Each row is where one point has got to under a steady rotation. How many steps took it there?
The counts run from 0 to 322.
[ 10  -9  22 -25  17   6   5   9 -15  12 -26 -13  28 -13 -10 -16   7   2
  -7 -16  -6   0   4   8  -6   0   6  16 -14  -9 -20  -2   0  12  20 -29
  -5  -5  -6   0   2  -1   4  -2  -4  11  12  -8  -5   9   7   3   1   8
   8  -8  -3  -9   4 -16  11  22  32 -16 -23  15  -7  -1 -16   5   6  -6
  -8  10  -1  -1 -14  -4   8  22  12  -4  -2   1]  89
[-17 -20  12   4  12 -11   6  -1   5  26  -5 -29  16  -4  -3  -6 -25  -1
   3 -27 -10  -1  -6  11  -6   8  -6   8  -8   0 -31   3   1   3  18 -13
   2 -12   1   6   6   8   1  -9 -24  -4  30  13  -2  16   5  -4  13  18
 -12   1  -5   7  -8 -16  22  11  29  -2   2  12   9  -7  -2   1  -3  -4
   1  21  18  -1   4   4  -7  34   6  -2 -17  14]  178
[ 12 -29  13  11   6 -15   3   2 -13  20 -14 -36   7 -22 -15  -7 -13   7
   2  -5 -12   0   2   4   0   7  -2  24 -16  18  -8  22  -6   8  27 -15
  -2  -5 -11   2 -11  -5   6  -1   6   6  19   1   0   6  10   1   6  13
   5   0   0  -3  12 -10  19   8  17  -8  -5  14  -5   2  -2  -5  12   1
  11   3   1  -8 -17   8  -9  14  15 -11 -10  27]  45
[ 19 -18  13 -10   4 -16   2   5  -7  25 -12 -30  12  -9 -17 -17   0  12
 -14 -13  -4  13  -6   7  -2   2 -11  18 -11  -2 -16 -11 -13   4  33 -14
   2   1  -9   2 -12   7   5  -8  22  26  16  -5   2   6   6   3  -1   4
 -13  -1   6 -16  -2 -16  17  10  27  -4 -16  21 -12  18  -6  13  12   1
  -8   3 -11  -3  -8   7   5  23   5  -5  -3   8]  82
[ -3 -26  -2 -13  12 -12   9   6  -4   7 -14 -17   5 -23 -14  -9 -13   1
  -1 -19   6  -1  -4   7 -13  17   3  31  -9   0 -24  16  -4   0  15 -16
   3  -7  -3  -3  -1  -5  -8 -10  -3  -6  24  18  -5   9   4  -7  16  16
   2   4   6  -6  14 -23   8  11  35 -16 -15  16  -1   2 -12  -8   7   4
   6   0   1  -2 -11  -1 -19  14   8 -14   2  14]  187
[  5 -13   7  -9   9 -21   9  14  -7   7 -10 -25  13 -11 -11 -11  -9   3
  13 -24 -15  19 -11   5   1   4  -8  14  -5   6 -12  10  -8  -4  27  -9
 -12 -11  -8  -9  11   5  12  -9  22   4  17  20  -4  14 -11  10   9  26
  -7  -5  20   5   1 -18  13  28  22  -2 -12  21  -3   0 -10  15  16  -9
   7   6  -6  -2  -2  -5  -2  -3  17   4  -8   4]  148
[  5 -27   7 -11   3  -4   3   4  -3   5 -15 -21  17 -23 -25  -9 -19   2
 -12 -20 -13  -8   5   7   5   1   1  11  -7   6 -26  26 -18  12  23 -21
  -1  -6  -4   3 -13 -20  14  -9   5  -2  16   8   0  20   7   4   1  10
   3 -17  -8   2   4 -12  20  10  20 -14 -22   9  -8   3 -18  -4   6  -9
   8  13  12   5 -10  -3 -17   7  13 -13  -9  13]  311
[ 12 -19  10  -1  10 -13   5  -2   2  18  -8 -36   8 -22  -6 -14 -10   0
   8 -13   0   7   0   4  10  11  10  22  -9   7 -16  15  -8   8  23 -16
   2  -7 -15   2   7  10  12  -3 -14  -8  13 -15  -6   4   1 -12   2   1
  11  11  27  14  -2 -15  17  20  12  -3  -6  22 -13  -8  -2 -15  25  11
  -2  14   5   7 -10  -1  -1  16   7   8  -1  30]  118
[  2 -15  12  -5  -9 -17  -8   2 -15   1 -12 -33  10 -17  -2 -17 -13 -10
  -3 -14 -11 -12  -4   4   8   2   7  14 -12   0 -25  12   3 -23  18 -15
  -8 -19  -9   5   9  15  12 -14  -2 -13  15   7 -11  10   6   3  11   7
 -11  -7  -6   5  -7 -14   2  22  42 -11  -1  25   9 -19 -12   4   6  -2
   6  10  13   0 -16   1  -3  10  18  12  -8  11]  104
[  8 -18  19  -9  11 -18   5  10 -13  34   7 -24  -6  -3 -17 -18  -8   3
 -14 -29   0  15  -5  -2  -1   6  11   9   5  -1 -29   0   2  -1  24 -21
  -4  -3 -12  -8  13   5   4  -4   2  19  10  -1  -8   4  -7 -11   7  18
  -6  20  10   3   1 -26   6  17  26 -10 -20  21   7  -6 -17  15  10  -1
   8   8  -3  -1  -8 -15 -17   6  -4  -7   2   2]  76
[ 14 -18  11  -3   5 -12  18  11  -9  20 -23 -20  14 -24 -19  -7  -6   0
   9 -12  -9  13 -14   4  -6   5   5  19 -10  12 -10   9  -6  17  31  -5
 -15  -8  -8   3  10   3  14 -11  23   1   6  20  -3   6  -1  10  13  22
  -3   9  16   5  13 -14   6  15  18  -8 -18  18 -10  12 -20   3  13  -5
  13  -8  -4  -3 -12  -5   4   0  15  -5  -9  14]  12
[  7 -20  24  19 -10 -15  -1   9 -15  14   1 -33  15 -16  -8 -14  -3  11
  -4 -20 -20  -8   8   5  13  -4 -12  14  -1   8 -11  10   8  -4  30  -9
   8 -16 -14   2  -6   2  16 -23  -1  -2  17   7  -6   9   1   2  -3  -1
   1 -21  -7   3  -8  -4  13  14  29  -9  -9  12   6   7 -22   7  -5   2
   2   5   9  12 -14  10 -16   6   9   6 -14  22]  169
[  4  -7  16   1   2 -23 -17   7 -11  13  -3 -24   7 -11   2 -15 -10  -3
  13  -9  -3  -8   3  -5  -1  14   2  16  -2  -5  -8  15  -6  -6  18 -28
   2 -13  -4  -3   7  10  12 -10 -14  -3  16   8   1  21   4   1   5   3
  -5 -13   7   3  -8 -19  10  12  41 -14   7  29  14 -15   6   8  13   4
   5  14   4  -7  -5  -3  -9  19   8  11 -17  25]  112
[ -2 -12   2  -7   8  -6   3   6  -9  18 -14 -14   8 -19 -21 -23 -20   7
 -13 -25  -5   7  -7   0  -1   3   4  16  -5   4 -19   9  -9  -1  24  -8
  -5   1  -1   4   7   6  26  -9   6   0  24  -2   0   9  -7  -6   4  17
 -15   8  10   5  12  -8   4  16  21  -9 -32  19 -22   2 -29   4   4  -5
  15   4  -9   4 -13  -9  -7   4  24  -1   4  11]  278
[ -7  -8  16  19   4  -2  -2   0  -5  21  -3 -33  18  -6  -8 -18 -10   6
   3 -16  -3  15   5 -10  -2  15 -12  -1  -9   4  -7   0   1   8  36 -10
   2 -11  -9   8   0   6   9  -4  -4  -2  22   4   1   8   2   8   6   2
 -20 -13   2  14  -3  -3  25   9  22  -1 -13   8 -12   2 -10  16   7  -7
   5   8  -1  -7   3  -3 -16  21  15   0 -10  36]  132
[ 21 -21  27  16  -5 -16  -4   9 -11  23   0 -36   5  -9  -6 -20  -6   4
   2   5 -12   7   7  -9  11  10  -4  18   1   2 -10 -13  -2  -2  33 -20
  12 -10 -15   5  23  15  17  -6 -11  11  29   4  -5   8  -3   7   3  13
  -5  -1  13   0 -15  -8   0   9  33 -12  15  10 -11   9   3   9  13   6
  -4   9   0  -6  -3   3  -4  10   7  14 -17  11]  79
[ -2 -11  17   6   3  -2   5  13  -2  19 -23 -29  30 -21 -11  -8 -16   0
   4  -7 -10  -7  12   7   4  11 -10   7  -7  19 -24  23 -13  13  36 -22
  10 -11  -4   7  -6   1  11  -9  -3   8   3   4   6  13   7   5   4  -3
   7 -17   0   9  -9  -7  10  15  22  -4 -18  12  -2   9 -13   2   0   4
  -5   0   9  12  -9   6  -9   6  11  -8 -16  22]  307
[ 16 -12  13  -3  17 -12   5   1 -12  16 -13 -24  20 -13 -16 -17  10  -7
   7 -20  -8   2  -7  11  -6   6   9  17 -21   2  -9  -5  13  -7  22 -19
  -8 -18  -7  -5   0   4  -2  -4  -4  -2  23   3 -13  -4  14  13  13  20
   0 -11   4  -1   6 -13  10  26  38 -13 -19  12   0  -7 -12   4   0   5
  -2   6  10  -4 -11   3  -1  20  16   5   3   4]  227
[  0  -7  -6  -9   5  -5  -8   1  -4  10  -9 -37  18  -4 -13 -22 -20  -5
  10 -25  -1   2   9  -3  -3   2   4   4 -22   0 -27   2  -5 -17   9 -18
  -3 -15 -10   3   8  12   6  -2   1 -14   7  13 -11  15   4   3   7   5
  -9  -4  -5   1 -10 -10   3  14  36  -5 -19  10  11 -13 -10  22  -6   4
   0  18   6   7   4   1 -12  18  15  -4  -2  10]  100
[ -1 -12   5 -19  10   9   6   3  -1   6 -20 -16  19 -10 -10 -29  -5   0
 -15 -11   4  -8  11  17  -2   4   2  13 -15 -14 -24  -6  -8   4  36 -19
   3  -2  -9  -3  -1   3  -1  -8 -12  -2  29   2  -5   2   6  -1   6   4
 -13  -5   3  -3  11 -21  22  20  26 -11 -21  24 -13  -7 -21 -11  11 -10
  -3  12   4   2 -15  -9  -7  23   9 -11  -2   9]  265
[  5 -14  22 -11  10 -11  -7  19 -17   9 -13 -23  14  -9 -13 -17  12  12
   1 -19 -26   3  10  -1   3   4 -12  20  -2 -12  -7   8   3 -10  11 -13
   0  -3  -5  -5  -2   9   2 -18  -3  11  20  10  -2  20   6  -3  -3   9
   9 -14  10  -9   0  -9   8  15  39 -12 -17  18   4   9 -19  12  -1  -6
   3   4  -1   9 -15   7 -11  11  10  15  -1   9]  161
[  6  -9  19  -4  11   0   7  13   3  18 -16 -31  32 -13 -11   2 -17 -11
   7 -20  -9  -3   8  10   7   7   2   0 -14  20 -30  17 -11   8  31 -15
   8 -13  -6   6   5   8  -3 -13 -19  10   3   0   2   6   7  -6   5   4
   4   2  -1  11  -8 -14  10  16  25   4 -16   9   5  -1 -11  -5   5  -2
  -4  10   6  18  -1   2 -10  19  11  -1 -10  17]  171
[ -1 -20  15  -8   4  -3   6   9  -8  11 -26 -18   8 -22 -18 -19 -10   4
 -14 -22  -8  15  -7  10   7   2   4  23 -22   6  -7   6 -14  -3  17 -10
  -6  -6 -14   3  -6   0  17 -12   7 -17   4  -3   7  11  10   7   6   8
   6  -3   1  -6   8 -11  -4  20  32 -18 -31  20 -11   4 -27   7   4   4
   2   1   3   3 -14   8 -15  -5  17  -6   2  20]  233
[ -1 -12   7  -7   8 -19  -9   5  -3  22 -18 -25  16  -4  -5  -9 -17   8
 -16 -28  -3   8  -5  -1  -1  12   4   1  -5   5 -25  12 -11 -11  16 -15
   2   7 -22  -1   9   4  14 -18 -17   2  15  -4   4  24   5 -11   6   4
   1   7  -4   8  -2 -11  -1  14  31  -6  -8  14  11 -23  -5  14   1   0
   0   8   4   4  -1 -10 -24  12  -1  -8  -2  25]  244
[  3 -17  17 -11  -5 -13 -11   8 -12  10 -16 -17   8 -16  -6 -18  -3   0
 -25 -25  -8 -11  -1   1   7  -1  17  18  -7   4 -19   8  -8 -17  23 -21
  -9 -10 -10   3  14  10  22 -14 -10  -7  14  -5  -9  10   3   0   9  -7
  -1   1  -9   2  -1 -20  -3  23  34 -20 -10  18   6 -19 -26  -2   1   3
   6   2  10  10 -18  -3 -12   9   8   1  -3  17]  240
[ -4  -5  16  15   1  -2   3  -1  -7  21 -11 -32  28 -21 -15 -11  -1  -2
  -2  -7   0 -11   7  -7   1  16 -14  10 -10  11 -10   8 -13  16  48 -17
   1 -13   3   3   1   4   4  -3  -4   0   4   2   3   3   1  10  10  -3
 -17  -8   3  13   6  -9  18   8  19  -4 -12  19  -9   4 -12   2  11   0
   7   2  -9   2 -16   7  -5  19  20   4  -9  31]  131
[  9 -22   5  -4   7  -4   9  10   1  29 -16 -19  13 -23  -9 -19 -12  15
   9 -10  -3  24  -7   3   4  10  19  14  -6   8 -20   5 -21   8  20 -11
  -4  -9  -5   9  10  12  22 -17 -10  -2   8   5  -9  18  -2  12   9  15
  -6   2  31  12  -1 -11   6  14  25  -4  -8  20 -19  19 -13   1  13   1
  -4  13   3   0  -9  -4  12   1  11  13  -4  27]  151
[  9 -17   2 -18  13  -7  11  15 -12  13 -19 -10  13 -16 -19  -7 -15   1
   2 -13   3   4  -3   3 -11  15  -6  20  -9   5 -33   9 -13   3  28 -14
  -4  -4 -10  -3  12  12   5 -14  12   8  14  13   2   8  -7  -3   9  21
   4  12  15   0  12 -24   2  12  31  -5 -16  17   0   3 -16   4   4  -3
   5  -8  -9  -6  -7 -10  -8  -1  11 -12  -1  -2]  11
[  1 -22  15   1   7  -7  -2   2  -1  16 -24 -20  11 -13  -7  -5 -31  -4
  11   2  -4  -4  -4   3  -2  10   1  15  -9  10 -11  19 -17  20  23 -21
   3  -8  -5   6  -6  -5   4  -8 -15 -11  16   2  26  17   5  -2  -1  21
   6   6  12   2  -6 -14  14  13  31  -9  -4  12  -4   9   0   4  15   9
   1   2  18  -7   4   6 -14  14  15  -3 -18  29]  184
[ -1 -16  23  14   3 -17  -8  16  -4  23  -1 -31  14 -10  -4  -1 -14  10
   9 -26 -18 -14   2  -1   2   8 -14   3  -3  12 -20   8   1  -3  23  -9
   8 -13  -9  -2  -2  14  11 -18 -13   8  14   9   5  15   5   7  -3  -7
  -4  -6  -9   4 -20 -10   2  21  38  -1   0  14  18  -6 -16  13   2   8
   2   9   9  15   2  14 -22  19   4   1 -19   8]  34
[  0 -10   4 -15  11 -23 -15   3 -15   9  -5 -34  13  -8  -7  -7 -17   1
  -9 -25  -4   0 -15   0  -4   8  -2   9  -9   0 -27  11  -1 -18  19 -11
  -9  -6 -13 -10   6  12  12 -11   3   6  20  13  -2  19  11  -7   2   9
  -8  -2  -6   1   3 -16  12  20  26  -2 -11  31  19 -24  -3  11   6  -3
   3  12  -3  -6  -5  -5  -7  22  13  -5  -7  20]  108
[ -5  -8   6  12   4  -2   4   1  12  14 -10 -40  14 -23 -15  -7  -4   3
  11 -14  -8  28   6   1  20  23  -1   5  -7   3   4   2 -27   3  29 -18
  14 -12   7 -14  10  12   5  -4   7  -1   7   8  -2  20  -4   6  12  12
  -9  -6  12  15  -4 -23  22  23  20  -5  -5  16  -6   4  -6   4  15   3
  -2  13   6   6   7   3 -16  10  27   5  -3  35]  197
[ -4 -14  13   2  -2 -10   5   3 -10   3 -16 -25  10 -14 -22 -20 -10  -4
  -9 -18 -15   9 -11   5  12  -5  -8  13  -1   4 -13   4  -5 -14  27  -6
  -2  -8   1   5   7  -1  33  -3  22  -9  25   6 -10   7 -10   9   2  23
 -16 -10  20  -2  -4 -12  11  25  15  -9 -20  22 -16   3 -19  14  17 -13
   9   5   2   5 -12  -1  -4   0  20  10  -4  12]  279
[  8 -18  17 -10   2  -8 -19   8 -13  13   4 -34   3  -9 -28  -9   0  12
  -1 -31 -19   2   3 -11   1   3   1   3  -2   2 -15   2   4 -17  13  -9
   2  -7  -7  -1   9   8  23 -12  -6   7  21   8  -3  20   3  -6   2   2
  -3   0  -9  -5 -14  -6  13  11  37 -14 -21  18   8  -3 -19   6  -1   5
   7  14  -1  11  -6   0 -27  13  17   3  -9  12]  30
[ 11 -14  10 -17  14   5   0   8   0   8 -18 -30  14 -16 -24 -15 -10  14
   2  -8  -9  -2   3  -1   0   3 -12  12 -22  12 -21   7 -13   7  26 -11
   3  -2  -2  15  -3   0  11  -4  -2   8  18  -6   4  20   5  -7 -13  -2
   7  -8  -2  -1 -13  -1  15  18  25  -8 -21  13 -12  10 -16  -5   8   3
  -5  10  -2  16 -10  -1  -2  17  17   3  -9  13]  303
[ 15 -19  15  -5   5  -3   0   4 -15  21 -18 -29  25 -26 -11 -18  17   7
  -4  -7  -7   2  -1   6 -10   5  -7  21 -22   6 -14   7  -2  14  28 -29
 -14  -8   1  11 -11  -2   4   4  10   5   6  -7  -3   0   6  14   1   6
  -1 -12   1 -11   3  -8   3  15  30 -17 -27   9 -12  12 -20   9   1   4
  11  -1  -4  -8 -25   1   6  12   8  -1   2  15]  90
[ -3 -15  13   2   6  -2  10   7  -4  20 -11 -22   7 -23 -12 -10   6   1
  -1 -21   2  -2   3   4   0  22   6  20  -1  -3  -9   6  -4   8  26 -15
  10  -9  -7 -11  18  19   8 -17  -2  -5  17   5   2   0  -4  -2  19   2
   2   3   9   8  17 -27   2  14  32 -16 -13  20   3  -7 -17  -9   9   6
   7 -12  -3   1 -11   2 -22   7  10  -7  -6  28]  195
[  4  -5   1  -7   1   1  -5   5  -6  11 -11 -35  22 -21 -11 -11 -17  -4
   5 -22   4   0   7 -11   7  22  11   7 -24   4 -20   5  -9  -5  18 -27
   3 -13  -7   6  20  16   5  -7 -13  -4   6   4  -6  15   3   6  25  -5
  -2   2  -1  12  -1 -15  -9  20  39 -13 -15  11   7 -13 -13  14 -11  14
   1   3   2   8  -3   3 -14  12  11  -8  -3  20]  236
[  1 -13  15  18  -3  -2  -1   0   0  22 -15 -26  19 -15 -11 -16 -15  -6
  -3  -5  -6 -14  12  10   1   9 -11   8  13   8 -19  11  -7   9  31 -21
  -1 -16  10   2  -5  -6  13 -12   9  -6  18   3   4  15  -4  11   1  11
 -14 -17  21   6   9 -13  15  13  12 -14  -8  19 -15  16 -13  13  21  -6
  13  12   1  -5  -8   3  -3   6   7   8 -17  23]  0
[  0 -20   6  -4  11  -8   0  -1  -9  23  -5 -30   6 -13 -28 -17 -23   5
   1 -17  -4  10 -11   0 -15   4 -12  16  -9   9 -23   7  -7  10  27 -19
  -7   1  -2   5  -2  -8  11  -4   9  -1  18   5   4  16 -10   1   5  15
 -15   1   7   0   3  -6  13   8  17  -5 -23  13 -18  16 -12  14  14   5
  18   2  -8  -3  -3  -4  -4  18  10  -9   1   8]  4
[ -1  -9  16 -23   2   0  -7   3  -5  13 -11 -15   2 -15 -21  -8   3   9
  -3 -25   1   0   2  -6   3  15   9   7   0 -12  -3  -3 -17   3  18 -20
  11  -1  -8  -3  16  10  12 -12 -14   4  24   1  -3  17  -1  -7  13  11
  -9   2   0  11   2 -23  12   8  37 -21 -20  14   3   0 -19  -1   7  -2
   2   8   0  -1   0  -3 -28  14  15  -8  -9  23]  199
[  1 -15   3 -14   7  -6 -11  -2  -3   2 -17 -31   6 -10 -14 -15 -14  11
 -10 -26 -20  32  -7   0  14   4   8   4 -23  -4 -11   2 -19 -16  11 -17
  -8 -13  -5   0   2  -5  19   4  10  -6   8   8  -3  24   3  -4  -4   4
  -2 -10  -5   3 -14  -8  15  17  25  -5 -26   8  -4   1 -13   2   8   2
  -5  16   8   8   1   3 -10  16  18   8   4  17]  238
[ -9  -1   9 -13  14  -4   2   7 -14  17  -7 -19  17  -7 -19 -17  -2 -10
  -1 -22 -14  -8   2  12   3   5  -4   8   2 -12  -5  -3   0   1  25 -15
  -3 -13  -3  -4   3   0  11  -9   3 -13  25  12  -5   9  -9  10   9  19
  -8 -13  10   4  11 -14  15  27  27 -20 -25  15  -1 -13 -24  10  13 -21
   6   9   0  -6  -4  -3 -12   9  20   4  -3  11]  272
[ -5  -9  25   5   3  -2   3  17  -4  16   0 -29  15   0  -8 -18  -1 -10
  14 -10   4  12  20  -8   2  21  -4   4  -6  -1 -17  -2  -8  16  34 -17
   8  -9 -14  -5  16   7   1  -1 -26   1  17  10  -4   5  -2  -5  11  -1
   1  -7   9  21  -9  -7  24  20  29  -8  -4   5  -1  -9 -12  -4  13  -5
  -3   7   5  -2   0 -11 -16  16   1   5  -8  21]  125
[  7 -14  27   8   8 -23  -7   5 -18  19  -1 -36   1 -10  -5 -15   3  -4
   5 -16   1   2  -4  -3   7  14  17  24   1   3 -10  14  -3   1  25 -11
  -1  -1 -14  -3  13   2   7  -9 -28  -1  21  -2  -5  -1   5 -10   7   3
   8   2   7  13  10 -13  13  17  21  -9   1  22   3 -19  -9  -8  19   3
  14   5   0   1 -21 -12 -17  14   0  -2   2  25]  117
[ -5 -13  12   6   3 -14   2   0  -7   9 -14 -29  13 -13 -17  -3  -2  -1
  20 -15 -16  17  -6   0   9  12  -5  26 -16  21   3  10  -7  11  30 -15
  -2 -13   4  -8  16  -6  13   2   7 -19  21  18  -9   7  -9   2  14  22
   5   1  10   4  -2 -18  25  18  26  -9   8   5  -8  -2  -2 -10  21   7
   0  -1   6  -4  -8   0 -10  12  20  11  -7  18]  189
